The same turns and mirrors carry the whole set onto itself and the rows of a family onto each other. Which other rows belong to the same family as each row named below? List them in the order they appear above.
These 40 rows form 5 families of 8 rows each.
kep: [  8  -8  -9  -4   6   7   9  -9   2  -3  15  -1 -22   4  -6 -13   5 -10
   2  -9   4   1  -3  -2   8  -4  -5  -5   6   9  -7  11   3 -13   5  -6
  -1]
kur: [ 22  -3   6 -10  11  -5   1  -7  -6  10  13   2  -7  -6  -4  11  -7  -2
   5   0   2   5  -3  -4   1  -2  -2   4   4   2 -11  11  20  -5   6 -11
   7]
fakol: [  2  -1   2 -10  13   6   5  -1  -3   2   1  -2 -18  -1  -9  -3  -5  -2
   1   0   2 -10   3  12   2   3   0  -7  -1  17 -14  -1   3  -2  17   0
   5]
fep: [  1   0  -1   7   3   7  10  -2   3   2   6  -2 -22   8  -3  -8   4  -9
   6  -4  10   3  -1   1   7  -4  -2  -5   3   5  -5  10   8 -15   3  -4
   0]
Gadif: [  4  -9  -1  -6   9  -3  11  -6   0  12  -1  -4  -2 -12  -2  -3  -7   1
  -9   7  -5   4  -2   2   0  -4   8   2   9  14   3   0  11  -2   7  -2
   8]
vin: [ 11 -15   3 -12  14   2   2  -1   3  10   5  -3  -7 -15  -5  -1  -5  -3
  -2   1  -2   6  -3   0   0  -1   5   5   2  14   7   6   7   4   4  -1
   8]
kurin: [  3  -2 -10   0   8   1  -6  -6  -3   3  15   5  -4 -11 -11   9  -4 -11
   4   3   6   6  -8   1  -7  -5  -5   0  -6   7  -3  11   3  -5   8  -9
  -4]
foz: [ 15 -11  -3 -13   7  12   0  -5  -1  12  13  16 -11  -5  -7  -4   9  -3
   2   6  -1   3  -3   0  -4  -6   1   3   1  14   1  11   8   4   7 -10
   0]
Zefu: [  6  -2 -13  -3  10  -3   1  -9  -9   4  16  10  -4  -5 -14   6  -4  -8
   9  -3   1   1 -11  -1  -1 -10  -1  -3  -9   7  -5   7   3   1   2  -9
   2]
Regir: [ 10 -10  -3  -7  11  15  -5  -7  -1   8  17  13 -15  -2  -6  -6   8  -7
   3   5  -5  -1   3   4  -2  -6  -3   2   2  15  -6   9   7   9   2 -10
   7]
Gilaf: [  9 -13   1 -13  11   1  -4   1   5   6   2  -4  -5  -9  -6  -8  -2   2
   2   1   2   5   2   2   1   1  -1   5   9  18   3   4   7  -2   0   2
  12]
tofi: [  0   0   7  -1   3   6   3  -7  -8   3   5  -1 -19   1  -7  -6  -7  -4
  -1 -10   4  -5   5   9   2   2   2  -9   5  13 -16   0   1  -7  19  -8
  -1]
Dud: [ 11  -8  -2 -10  13  13   3  -5  -3   7  13  16 -16  -6  -5  -9   7  -4
  -6   9  -1   3  -5  -1  -2  -5  -1   6   3  17  -7  11   9   5   6  -5
  -3]
kon: [  7  -9  -4 -10  10  16   5  -4  -1   6  19  16  -8  -6  -5  -5   6  -3
  -1   7  -1   0   1  -3   3  -8   1   3   7  18  -5   5   9   4   9 -11
  -3]
Mup: [  4  -4  -6   3   5  -4  -3  -5  -7  10  13   6 -12  -3  -6   4   1 -18
   3   2   0   8  -2   2  -9  -9  -6  -6  -3   1   0  16   5  -2   2  -5
  -1]
vimed: [  8 -13  -5 -16  14  -3   3  -3   2  11   2  -1  -7 -12   3  -4  -6  -1
  -4  -2  -1   1   0   0  -1  -3   0  -1   6  16   1   3   7   4   4  -2
  15]
zek: [ 16  -5   5 -10  17  -4   5  -2  -4   9  10   5  -4  -7  -7  11  -8  -2
   3   6   1   3  -7  -4   4  -4  -3   7   3   5  -9  10  18  -3  -2  -5
   4]
Zes: [  5   3  -5   4   2  -1   8  -7   2   0   5   0 -19   9   1 -12   3 -10
   7  -9   8   1   4   1   5  -5   1  -5   5   8  -9   7   2 -17   7  -7
   0]
dipef: [  2   5  -2  -8   7   5   7 -14 -10   6   4 -10  -9 -10  -4  -8 -10  -2
  11   0   3   4   3   3   2  -7   5   7   4  11 -21   3  15  -6  -2 -13
  10]
Toba: [ -3  -2  -3  -6   3   2  11 -18  -9   8   2  -4  -8  -5  -3  -7  -4   1
   7  -2  -8  -4  10   5   4 -13   5   0  10  10 -18   4  10  -5   0 -14
   3]
ditu: [  6   1  14  -4   5   4   2  -8  -9   2   5   0 -18   4  -5  -2  -9  -6
  -1   3   4  -3   5   9   3   1   4  -9  -1  13 -15  -5   4  -7  15  -5
   4]
bipa: [ -3  -1  -8  -2  13  -4 -14 -18  -6   3   1   2  -5   5   3   3   4  -4
   8  -6   6   2   2  -4   9  -5  -2   0   2   9 -11  13   8  -7  10 -11
   2]
kar: [  8  -3 -12  -8   9  -6  -3  -7  -6   8  14  13  -3  -8 -12   6  -2 -11
   3   7   1   5  -9  -2  -7  -7  -5  -2  -4   8  -2  12   7  -3   0  -8
   3]
ladav: [  8  -7   9 -10   1  12  -1  -1   1   7  18  14 -14  -7  -7  -4   7   0
  -3  10   2   6   2   2   1  -5   2   0   4  20  -6   9   5  -5  10  -2
  -3]
fogof: [ -3   2  -6   2  11  -5  -7 -17  -3   5  -1  -2 -14   4  10  -5   4  -1
   1  -3   3   1   1   0   9  -9   2  -1   3   9 -23   8   8 -10   7  -3
   6]
Taben: [ 17  -3   1  -7  15  -4   3  -6  -3   4   4   1  -8  -3  -9   8  -9   7
   3   0   4   2 -11  -4   2   0  -2   7   6   2  -7   3  20  -7   2  -7
   3]
Nede: [ 21  -3   5  -9  12  -5   4  -3  -1  10   6   0 -12  -5  -3   9  -5   1
  10  -1   8   1  -5  -2  -3  -6  -6   7   2   4 -11  14  18  -4   0  -6
   3]
vude: [ -3   1   0  -1   0  -1   8 -17 -10   7   6  -7  -4  -6  -7  -6  -9   0
   7   1  -8   2   8   6   7  -7   4   1   7  17 -16  10   9 -11   1 -13
   5]
Tud: [  7  -4   9  -1  -1   1   5  -8  -6   4   8   0 -16   0  -8  -3 -11  -7
  -7  -5   1  -5  -2   5   3  -1  -2 -15   2  19 -15   2   3  -9  16  -6
   1]
Batef: [  0   1  -3   1   1   5  12  -9  -9  11   0  -4  -8 -11  -5  -4  -5   2
   5   2 -12  -2   6   8   3 -10   4  -1   2  16 -24  12  10  -5   3  -6
   1]
dofuz: [ -4  -2  -2  -3  12  -9 -13 -13   0  13   4  -3 -14   3   5  -8   5   1
   1  -9   4   3   0   1   8  -8   0  -1   0   7 -18  13   5  -7   7  -7
   5]
Terap: [ -1   4  -5   1  11  -5 -11 -10  -4  13   0   0 -11  -5   8  -7   7  -6
   0  -3   1   8   1  -3   5  -6   9   4   4   8 -21   8   8  -6   4  -5
   1]
Dup: [ 15  -2   5  -8  14 -12   6  -7  -8  15   8  10  -8  -5   1   7  -7   2
   3  -5   4   1  -4  -7   5  -9   4   6  -1   4 -15  14  12  -4   0  -7
   4]
Gogi: [ -3  -3  -8   0  12  -5 -10 -15  -7  13   1   4 -12   5   2  -5   8   1
  -2  -6  -1   3  -1  -1   9  -5   3   2   7   7 -19  16   7  -9  10  -5
   1]
Buse: [ -8   1   1  -1   3   5   9 -13 -11   5   2 -10 -12  -7  -4  -8  -5   2
   5  -4  -3   0   7   4   9 -12   3  -2   6  16 -21   6  10  -6   3  -7
   4]
num: [  5  -5 -10  -1  10  -4   0  -7  -9   6  13   6  -1 -12 -16   7   3 -10
   2   2   1   5  -5   0  -2  -7  -8  -3  -5  11  -1  17   2  -4   5  -9
   0]
Fim: [  6   1   4   2   3   0   7  -4   3   1   1   5 -14   6   2  -7   6 -14
   4  -9   6   9   1  -4   9  -6  -1  -9   8   6  -3   6   6 -14   4  -7
  -2]
kezad: [  3   0  -3   0   6   1  10  -3   0   1   3   1 -26   4  -5 -13   6 -11
   4  -8   6   4  -1  -2   7  -7   4  -6   1   5  -3   8   3 -12   3   1
   1]
tigu: [  9  -7   0 -17  12  -3   5   0   2   6   0   0  -5 -10   2  -4  -9  -5
   4   2  -3   7  -1   0  -2  -2   5   2   3  15   6   3   8   3   6   3
  11]
mur: [  0  -2   3  -3   3   5   2  -8  -9   1   7   2 -15  -1  -7   0 -10  -5
  -3  -1   8  -7   2   6   3   1   8  -8   3  17 -17  -6   0  -9  14  -3
   1]

Which other rows belong to the same family as kezad? kurin, kon, vimed, ditu, Nede, vude, Gogi
Which other rows belong to the same family as fep? kur, Dud, Toba, dofuz, num, tigu, mur
Which other rows belong to the same family as Fim? Zefu, Regir, Gilaf, Taben, Tud, Batef, Terap
Which other rows belong to the same family as bipa? kep, fakol, Gadif, Mup, dipef, ladav, Dup

The same turns and mirrors carry the whole set onto itself and the rows of a family onto each other. Which other rows belong to the same family as each row named below? List them in the order they appear above.
These 30 rows form 5 families of 6 rows each.
vev: [-4  0 -2  3  1  2  6  2  6 12  6 -3  3  3  0 11 -1  3 -5 13 -1 -3  6 -5
 10]
tuzi: [ -5   7  -1   2 -12  -2  -2   2   6  -5  -6  -1   0  -8   2   4   8  -4
  -6  -1   4   5  -5   4  15]
Suv: [  0  -5  -2  -3   5   8   6   2  -3  -2   1   6  -1   5  -5  -4  -1   6
  -8   2   2   2  -4   0 -17]
bamob: [-9  7 -4  3 -5  0  2  0  1 -3 -6 -7  8 -5 -3  6  1 -4 -4  1  0  2 -1  3
 22]
zomo: [ -5   5   0   1   4  -4   3  -5  -4  -1 -18   3   5  -7  -1  -8   5   1
 -12  -6   8   1   1   8   5]
sazaf: [-3 -2 -2  0 -6  5  5  5  6  6  6 -4  1 11  1 12 -6  4  0 11  5  0  5 -4
  1]
bitur: [-1 -6 -8  5  0  2  5  9  4  3  8 -2  3  5  0  7 -2 -3 -2  5 -1 -8  4 -9
  2]
Bodep: [-7 -1 -1 -4 -2  5 -2 -1 13 -9 -3  3 11  4 -4 -5  6 -4 -1  6 12  4  1  0
 -1]
bes: [-4  5 -3 -3  0  2 -2  8 12 -2 -4  5 11  4  0 -7 -3 -7  3  4  8  2 11  1
 -5]
Nogav: [ -3   6   2  -1   5  -3   9  -6  -5  -1 -14  11   4  -1  -4 -11   3  -2
 -10  -2   3  -1  -6   9   8]
mifab: [  2   1  -1   3  -1   3   8   8 -16   4   0   0  -2   5  -7   2  -8   3
  -8  -3  -8  -4  -5   5  11]
lala: [ -5   6   6  -4   4  -3   4  -9  -5  -1  -7   6   9   1   0 -10  10   6
 -13   0   4   0  -3   9   4]
papo: [ -5  -7   0  -7  -4   2   6   1  -3   1  -8   6   2   8  -3  -3  -7   4
  -6   6  -3   8  -4  -3 -14]
bem: [ 0  0 -1 -6  1  1 -5  0 10  1 -3  6 10 -3 -2 -9  0 -8  5 -2 11  3  0  0
 -3]
Konol: [ 0  6  2  3 -5  2 -4  5 -2  1 -6  4 -2 -2  1  6  8 -2 -7 -3  7 -1 -1  9
 21]
zimuf: [-6  3  0 -2  3  7  0  5  3 11  5 -5 -2  4  1 14 -6  3 -3  8 -1  1  1 -3
 -3]
nek: [  1   5  -5   9  -1   2   5   8 -17   7   2  -4  -2   8  -3   5  -2   4
  -9   3   1   3  -3  10   3]
nibu: [ -6  -7   0   1  -3   8   7   7  -3   5  -3   9  -3   3  -5  -1  -7   1
 -14   3  -5   8  -2   1 -13]
rinur: [-10   2  -4   2  -8   4  -4   2   2   2  -3   1   3  -9  -3   7   5  -2
  -9   1   5   4  -4  11  19]
genik: [-2  8 -7  9 -6  0  3  5  2  0 -3  2  4 -5  2  6  9 -6 -7  1  2 -1 -4  9
 18]
pem: [  4   6  -1   2   0  -3  -3   5 -20   9  -2  -1   1   6  -6  -3  -3   1
  -6   3  -1   4  -5   8  10]
punav: [ -5   6  -5  -9   1   1  -1  -2  13  -3 -11   5   8  -1  -3  -8  -1  -8
   1   3   4   4   3  -4   0]
Niped: [ -5   1  -2   7   1  -3  -2  10 -17  10   1   0   0   8   2   9   3   3
  -6   4  -2   1  -4   5   7]
rog: [-7 -5 -1  1  1  4  7  7  2  9  3 -3  0  1  0 12 -9  2  4  8  2 -5  6 -3
  4]
bod: [ -8  -5   8  -2  -4   4   1   3   4   6  -6   4   2   9  -4  -4 -10  -1
  -9   3   1   2  -2  -3 -14]
lemu: [ -3   0   0  -9  -2   0  -1   1  12   1 -13   7  13  -4   3  -8  -1  -4
  -1   2   3  -2   4   4  -6]
zev: [ -4  -5   6   0  -3   4   6   4  -1  -2  -5   4  -4   3   0  -3  -3   2
  -8  -2  -7   3   0  -6 -16]
Tiduk: [ -4   6   1   5  -2   1  -2  11 -18   4  -2  -3   1   9  -6   1  -4   3
  -9   4  -7   0   4   9   8]
tir: [ -6   4   3  -6   1   1   5  -4  -9  -6 -13   5  11   0  -5  -7   4   5
  -5   2   1   6  -8  14   5]
guna: [ -6   4   5  -5   5  -4  12  -6  -6  -3 -12   9   4  -2   2  -8   1   7
  -6   0   8   1  -4  10  -1]

Which other rows belong to the same family as nibu? vev, tuzi, bes, pem, guna
Which other rows belong to the same family as papo? sazaf, Nogav, nek, genik, punav
Which other rows belong to the same family as lemu? zomo, Konol, zimuf, Niped, bod
Which other rows belong to the same family as rog? lala, bem, rinur, zev, Tiduk

The same turns and mirrors carry the whole set onto itself and the rows of a family onto each other. Which other rows belong to the same family as each row named below? List them in the order they appear above.
These 30 rows form 5 families of 6 rows each.
lege: [-2  9 -1  4  0 -7 11  7  2 10]
setad: [ 0 15 -5 -1 -3 -3  9  7  2  9]
Tapu: [-4 13 -1  5 -2 -3 11  5  1  7]
novu: [  5   2   6  -7  -7  -9   2 -19   0   5]
mot: [-3 15 -3 -1 -5 -4 13  5  1  8]
mepaz: [  4   3   7  -4  -4  -9   1 -19  -3   9]
rom: [  7   3   3 -11  -6  -8  -1 -17   2   3]
Gedit: [-6 16 -2  2 -5 -3 13  0  3  8]
zeli: [  8   6   5  -9  -9 -11  -1 -15   0   1]
Faz: [  3  -1   7  -5  -5  -9  -1 -17   1   5]
Lav: [  9   5   4  -9  -3  -8  -4 -16   2   6]
nisat: [  4  -2   9  -4  -8  -9   2 -15  -3   6]
Pova: [  3   6   6 -10  -7  -6   0 -19   1   3]
Feba: [  2   2   8  -9  -7  -7  -1 -17   4   3]
Rivef: [-3 12 -6  1 -3  2  8  5  6  6]
kimek: [  3   2   7 -12 -10  -6   0 -14   0   1]
tekod: [-2 13 -3 -3 -2 -3  8  9  6  5]
lis: [ 10   4   5  -6  -6 -13  -2 -14   0   5]
Pizen: [ 0 14 -4  1 -2 -5 11  6  0 10]
Ripi: [-5 12  0  0 -4 -4 14  4  2  5]
nufa: [-2 12 -3  3  0 -3  7  8  2  8]
lani: [-1 13 -4  5  0 -7  8  3  4 12]
Tata: [  8   1   3  -6  -4 -10  -2 -16   1   7]
Nesu: [  5   0   6  -7  -4  -9  -4 -15   2   4]
mebav: [-1 16 -6 -2 -3 -3  7  5  7  7]
lov: [-2  9 -5  6 -1 -1  7  5  4 10]
resiz: [  7   6   6  -6  -8 -13   3 -17  -2   4]
ruvo: [  8  -1   6  -8  -5  -8  -5 -12   2   6]
Rola: [-3 15 -1  0 -4 -1  8  7  4  4]
relos: [-4 11 -4  6 -3  1 11  3  3  8]

Which other rows belong to the same family as Ripi? lege, mepaz, Lav, Pova, tekod
Which other rows belong to the same family as lis? zeli, Rivef, lov, resiz, relos
Which other rows belong to the same family as rom? Tapu, novu, nufa, Tata, Rola

The same turns and mirrors carry the whole set onto itself and the rows of a family onto each other. Which other rows belong to the same family as each row named below? List them in the order they appear above.
These 32 rows form 4 families of 8 rows each.
Dubo: [ -9   0  -2   6   4  -3  -6  -5  -4   3   0   1  -1  -1 -10   3   5   7]
duv: [ 4 -7 17 -2  5 -3  0 12 -1  2 -1 -6  0 -7  2  2 -1  8]
Zizeg: [ -3  -3   9 -11   3  -5  10  -1  -1   1  -9  -2 -11   1   4  -2  -4  -1]
lufet: [-11  13  -3  -1   3  -7 -11  -1   7   6  -2   0   3   1  -1  12   3   0]
zivi: [ 3 10 12 -9  0 -6  1  5  3  0 -8 -4  8 -3 11 15 -3  3]
begi: [ -1   8   3  -5   3  -7 -16   0   5  -3  -3  -5  -4   5   2  -7  13  -3]
gibi: [ -9   1  -1  -4   4  -5  -4  -5   0   3  -4   0 -14   5  -7  -8   2  -1]
gekag: [  2  13   2  -5  -2 -10  -9   4   4  -3  -8  -8  13  -2   4  -2   8  -4]
vuro: [-9 -4 -2 -4 -2 -6 10 -2 -6  3 -9 -2  0 -3 -4 -2 -3  0]
ruf: [-12   9  -7  -3  -2  -8  -8   0   2   3  -6  -5   6  -1   1   1  12  -6]
mut: [  3   1   6  -6  -3  -8  10   2  -6   0 -10  -7   6  -3  -1  -5  -7   3]
gabel: [-10   8  -6  -5  -2 -10   1  -3   0   6  -9  -3   2   3  -7  -4  -8  -2]
Butaz: [ -7  10  -2  -5   4  -8 -13  -4   5   3  -3  -2  -9   6  -3  -5   6  -3]
bofus: [ -2   1   4  -8   3  -7   3  -4  -2   2  -7  -1 -13   6  -4  -8  -8   2]
zenif: [-3  1  7 -2  0 -1 -3  3  0 -1 -3 -3  7 -6  8 14 15  0]
mutip: [-10  -5   3   4   7  -4  -8   5   0   7   2  -1  -7  -3 -11   1   0   6]
Bon: [  5  11   6   2   3  -7 -15   2   2  -2   0  -4  10  -2   0   4   8   6]
danul: [ -3   4   5 -10  -5  -8  11   4  -1   0 -12  -7   7  -5  10   4   0  -5]
Pon: [ -7   5  -7   2   0  -9  -8  -3  -3   1  -4  -5   6   0 -10  -9   4   1]
fitap: [-1  6 15 -8  4 -7 -6 14  9  5 -4 -6  2 -5  9  9 -3  1]
vepib: [-15   7   1  -2   7  -8 -14   7   9  10   0  -3  -5   0  -3   7  -2   1]
Nul: [-11  -2   4  -4   1  -3   9  -2  -3   7  -7   2  -4  -3   1  13  -5   3]
Baru: [  0   6   8   2   7  -7 -20  10   6   2   2  -6   2  -2  -4   0   3   6]
bov: [ -2   8   3  -1   2  -8  -2  -4  -1   6  -4   1   0   3  -8   4 -14  10]
Sozi: [ 0  5  8 -9  2 -6 -9  3  4 -5 -4 -7 -4  0 11  0 16 -7]
miran: [ -3   1   9  -3   6  -8  -3   7   2   9  -2  -2  -5   1  -6   1 -15   8]
Kal: [-10  -6  10  -6   6  -4   5   9   2   8  -4  -2  -8  -6   3   9  -5   2]
zama: [ -8  -3  10  -1   6  -2 -11  12   5   2   0  -5   1  -7   7   8  12   0]
lifal: [  4  -3  15 -10   1  -4   7   2  -1  -4  -8  -5  -5  -2  10  -3   2  -1]
rad: [ 1  1  6 -4 -3 -5  1  4 -3 -5 -7 -9 12 -8  7 -1 13 -4]
kipo: [  5   5  13 -12   1  -7  -2   4   3  -5  -8  -7  -2   0  13   0   7  -4]
lites: [ 5 -3 13 -2  1 -3  6  2 -7 -2 -4 -3  4 -5  1  5 -1 10]

Which other rows belong to the same family as rad? gekag, vuro, ruf, mut, gabel, danul, Pon
Which other rows belong to the same family as Kal? duv, mutip, fitap, vepib, Baru, miran, zama
Which other rows belong to the same family as gibi? Zizeg, begi, Butaz, bofus, Sozi, lifal, kipo

